A single turn carries every row of the set below to another of its rows. Some are shown first; where does it send the rows asked next?
z_194: [ 15.5   2.3 -29.0  -9.4  -2.6  45.6  -8.4 -28.6 -12.3   6.7  14.8 -28.5
 -12.8   8.4 -17.3  22.8 -32.8  10.9 -14.9 -12.2 -23.5   1.9  19.0  10.5
 -15.2  20.3  -6.3   0.6   1.6 -10.6  24.0  14.0   6.7]
z_491: [ -6.8   3.8 -28.5 -20.0 -21.9  -2.5  22.7 -21.9 -29.5  24.0 -14.2 -32.9
  -0.9   7.9  20.5  22.6 -25.3 -10.8 -21.9 -19.4 -20.7  19.8   8.7  -4.2
  -1.6  32.5   7.8  -1.7  11.9 -25.3  18.4   0.0  35.7]
z_506: [  2.0 -11.7 -19.8   3.5 -19.2 -24.7  58.8 -27.4  20.2   4.1  -7.9 -27.5
  -9.6  13.8   0.9   4.2 -25.1  -5.9 -16.1 -24.3 -27.3 -16.4 -17.3  -2.3
 -20.4   1.9  19.3  -7.1   6.9 -27.2   9.9  28.4  26.0]
z_900: [ 26.1   3.4 -15.5  -2.9  20.3 -24.6  46.7 -19.1   2.8  10.7  33.6 -28.7
 -10.4   1.5   6.3   3.7 -16.1  -7.3  -2.0  -6.4  -7.0 -15.7 -14.9   6.3
  -2.1  10.2  -2.0 -13.8 -15.0 -42.8   9.3  12.0  17.2]
z_852: [ 14.8  17.3   0.2  -3.6 -19.1   3.0  36.1   0.6   9.8  17.9  -2.9 -10.9
  -2.8  12.5   0.0  18.3 -46.6  22.9   0.5 -13.3 -43.5   9.3   9.7  -8.0
 -13.0 -14.3 -20.9   2.5  -9.3 -15.5  17.7  -3.1  40.3]
z_113: [ -0.5  -3.9 -31.3 -15.9 -36.1  -5.2  18.1 -40.1  -2.4  23.0  12.9 -42.3
 -10.5   1.5  14.5   7.9 -21.7  -6.4 -41.2  -5.1 -18.1   0.5 -20.2 -10.8
 -20.1  20.1  13.8  -0.2  30.2  -8.2   5.0   8.2  -2.8]
z_370: [ -7.5  -0.6   4.2 -19.2   8.5   0.5  14.2 -42.7  -8.6  22.9  34.0 -14.8
  -5.5 -13.9  -2.0  17.3 -15.3   9.4 -15.9  13.6 -16.4 -33.5  -4.7  -7.4
 -30.7  10.7 -11.2   5.4  -5.6 -24.7  28.5  36.7   6.2]
z_106: [ 27.1  -0.4 -19.7   3.2  -6.1  55.6  21.1 -28.0 -10.3  21.7   7.4 -25.3
  -9.2   5.4   3.2   7.0 -29.6  -8.8  -7.7 -41.3 -45.7   0.5 -10.9 -10.9
 -18.5  10.4 -10.3  -6.9  31.2 -18.9  15.4  10.6  18.8]
z_511: [ -8.1  35.2   0.9   0.8 -31.1  -7.7  13.6 -33.3  -1.8  25.4  24.4 -15.4
  -1.3  -9.5  15.7  15.0  -9.2  -7.0  11.8 -16.3   0.8   7.4  -9.7 -18.3
   1.6  -1.8  -8.6 -14.9  35.4 -40.3   5.2  21.7  24.6]
z_651: [ 17.0   3.8 -29.7  10.6   2.2   3.5   1.9 -32.8   5.9  -9.5  33.1 -25.1
 -23.5   6.5 -10.8  14.3 -31.0   8.6 -30.5 -15.9 -11.7 -13.7  -6.7 -17.5
   9.8  -7.1 -27.1 -27.5  -8.0 -43.5  35.2  24.9  33.3]
z_781: [  1.0   1.1   9.4   3.2   4.0 -11.8   5.5 -23.5  -9.3 -15.4  14.7  -6.8
  -2.4 -18.3  -0.3   4.3 -24.1 -15.2  -2.0 -16.2 -23.8 -32.2  32.0  -3.3
   0.1  15.6 -19.9  -2.7  21.6 -15.4  16.6  15.5  18.1]
z_977: [ -8.2   3.7 -10.8   9.8 -45.6 -22.8  13.7 -15.2 -22.1   9.0  35.2 -13.2
  -5.7  -3.1   5.6  28.4 -26.0  12.3 -38.7 -27.4 -28.3 -32.7 -19.5   1.4
  -1.3   1.2 -14.0  10.6  11.6 -24.9  12.8  32.6  37.4]
z_929: [-17.5  -5.7 -10.5   6.7 -31.9   0.3  23.8 -29.1 -27.3  20.5  18.6 -21.3
  -4.8  -2.6  11.2  14.2 -27.1 -11.7 -20.2 -24.2   7.4   4.5 -39.8   5.1
   7.1 -16.5  -9.2   0.7 -11.1 -45.5  10.0  34.5  41.7]
z_214: [ 19.0 -11.3 -21.4   1.1 -12.0  32.2 -10.9 -34.6 -11.7  13.4  15.4 -17.4
  -9.8  16.7  -4.5 -18.3 -14.9   2.3  17.0  10.5 -14.4  -8.2   1.8  -1.3
  -1.8 -19.3 -17.4   0.9  12.5 -27.1  13.8  11.9  15.7]
z_196: [ -5.0   6.5   1.4   6.0  -6.0  14.2  29.7 -14.7   2.0  -6.6  24.6 -23.1
  10.4  13.1  26.2  32.8 -43.0  -9.3   8.6 -25.9 -22.8  16.0 -13.6 -19.1
 -10.6  11.6 -25.2  -6.3  -2.1 -14.3   1.2  16.8  52.6]
z_296: [-10.3  -9.5  -6.9 -10.7 -15.1  -4.3  16.1 -24.6  12.0 -22.3  37.0 -20.1
 -32.7   8.0  10.9  20.7 -20.2   0.0 -11.7 -27.5 -41.3 -16.8  10.7 -12.3
   3.0   4.1   5.6 -10.3  12.8 -17.2  -1.1  -5.9  13.0]
z_402: [ 20.4 -10.9 -12.4  -7.3 -12.6 -18.6  -6.0 -30.2 -24.0  24.5  -1.4 -21.3
  -5.1  17.4  -6.8   4.7  -3.3  -4.6  -3.2 -11.6   1.2  -6.3 -24.9   6.0
  -7.1   7.4 -39.6  11.4  20.8 -34.3  23.8  20.1  -1.5]
z_697: [ -1.2 -12.9  -8.5 -12.4  -7.2  10.5   8.5 -20.6  14.3  33.1   3.0  -9.2
   1.7  24.6  12.5  33.1 -23.4 -30.9  -3.5   4.6 -15.9  11.5 -11.4 -18.9
 -12.6   3.7  -3.8   7.2 -11.4 -28.7  11.8  27.2 -13.6]
z_486: [ -2.0 -19.3 -17.3  22.3 -34.7   5.3  16.9 -28.2 -33.0   9.6 -24.2 -12.7
   6.0  -0.5   0.3  20.0 -32.2 -15.7 -27.6 -17.1 -11.1  24.1 -13.9 -11.1
   0.4  14.6 -24.2   0.5   6.6 -30.9  20.6  30.3  17.9]
z_521: [-24.5   4.6  -3.5   1.4 -16.4  -0.9  39.2   6.1  11.1 -15.5   6.1 -25.9
   5.5  16.1 -10.3  23.0 -18.1 -11.0 -12.0 -24.7  -6.1  -5.3  -3.9  -7.5
  -1.6  -2.7 -45.7 -13.6  -2.3 -22.0  -1.9  12.1  25.0]
z_643: [  4.6  12.7  -4.7  16.6 -48.1  21.3  22.4 -23.3 -12.6  16.5   5.2 -16.4
  -7.2  -6.1  24.8  12.8 -41.8  22.8 -21.5  -4.1 -26.2 -25.8   2.3 -12.7
  -5.8  -3.9 -23.7  -2.6  17.3 -32.8  35.5 -11.4  29.9]
z_399: [ 29.9 -14.6  -2.9  -4.3  -6.5  14.2  28.3 -14.3  17.0  16.1   4.4 -25.0
  10.6  -3.6 -13.6  -3.8 -41.2  -1.1 -36.3 -30.8  -9.8  -6.7 -14.0 -10.6
  -4.1  -7.2 -39.3 -28.1  -8.0 -12.2  13.2  22.1  -2.1]
z_300: [ 15.8  -5.6  -7.5  16.0  -3.5  16.5   2.0 -17.9 -16.0  19.2  26.5  -8.3
 -16.0   5.5  -0.8   0.1 -57.2   4.5 -32.1 -36.8 -30.7 -14.8  -9.2 -21.1
   1.6   8.7 -44.1   2.9 -23.2 -37.8  20.9  19.6  18.0]
z_518: [  5.5  18.1  -6.0  -7.6   0.3  16.4  41.0   9.0  -5.1  29.9   0.0  -5.5
 -19.2   9.0  -0.5  10.2 -32.9 -16.9 -19.0  -8.4 -20.9  16.3 -18.3  -5.0
   0.9   0.7 -10.8  27.3  -7.1 -39.3  19.2  11.6  -6.5]
z_382: [-10.7 -12.4  -4.8  -9.6 -11.2   3.5  40.6  -8.4 -10.5  24.6  55.8 -22.7
 -11.7  -2.9 -20.8   0.2 -14.1   3.6  -3.9  -5.4 -11.5 -14.2 -12.9 -14.4
 -10.8   5.9 -12.5   0.8 -14.1 -29.0  -7.2  34.6  -4.4]
z_892: [  8.0  21.0   3.5  -9.5 -10.2  23.6  15.5  -9.8  10.6  20.5  15.4 -12.1
   6.9   5.4  34.6  14.3  -8.0  -2.9  -9.6 -19.1 -28.7  -4.1  -3.8 -16.5
 -29.8 -22.9   6.1   3.0  20.5 -36.2   8.0  35.7   0.5]
z_74: [ 14.7  -8.5  -9.9 -15.5   6.4  -9.7  16.2 -17.9  -9.9   1.6  -2.5 -34.9
 -15.3 -10.6  -7.1   6.7 -43.0  -3.1 -24.0 -34.6  -5.8  -4.1   4.5  10.4
   8.9   8.2  -9.4  11.6  27.3  -4.9  35.9  22.8  46.7]
z_566: [  5.3   0.9 -11.1 -24.2 -36.6  23.0  34.6  -9.4 -11.2  27.5  -0.2  -8.3
  15.8  11.3  -8.3 -17.3 -31.5  19.5 -34.7  -2.9 -17.3 -13.2 -15.3  -3.9
   0.4   1.7   2.0 -24.2  -5.3 -27.0  21.8  37.0   8.3]
z_626: [ -5.1 -15.9   3.6 -19.7 -11.3   1.9   9.4 -38.7   9.4  19.6  15.1  -0.8
  -4.4  20.5   7.2   7.3 -20.4   4.2   6.4   2.0 -45.0 -14.0  -1.0 -18.6
   6.7  12.1  -1.7  -6.0  24.9  -6.2 -13.0   3.5  34.9]
z_340: [ -7.4   0.0 -30.3 -22.2 -52.5 -10.8   3.3 -33.5 -20.2  31.1  30.5 -27.2
 -17.7  -2.8 -26.6  -0.9 -33.5   9.3 -20.7 -14.1 -32.1 -14.3 -14.4  -3.0
  -4.0   2.7  -4.7 -11.4   9.1  -3.5  25.4  17.6  22.1]

z_194 goes to z_697
z_892 goes to z_852
And these:
z_340 goes to z_113
z_521 goes to z_651
z_506 goes to z_74

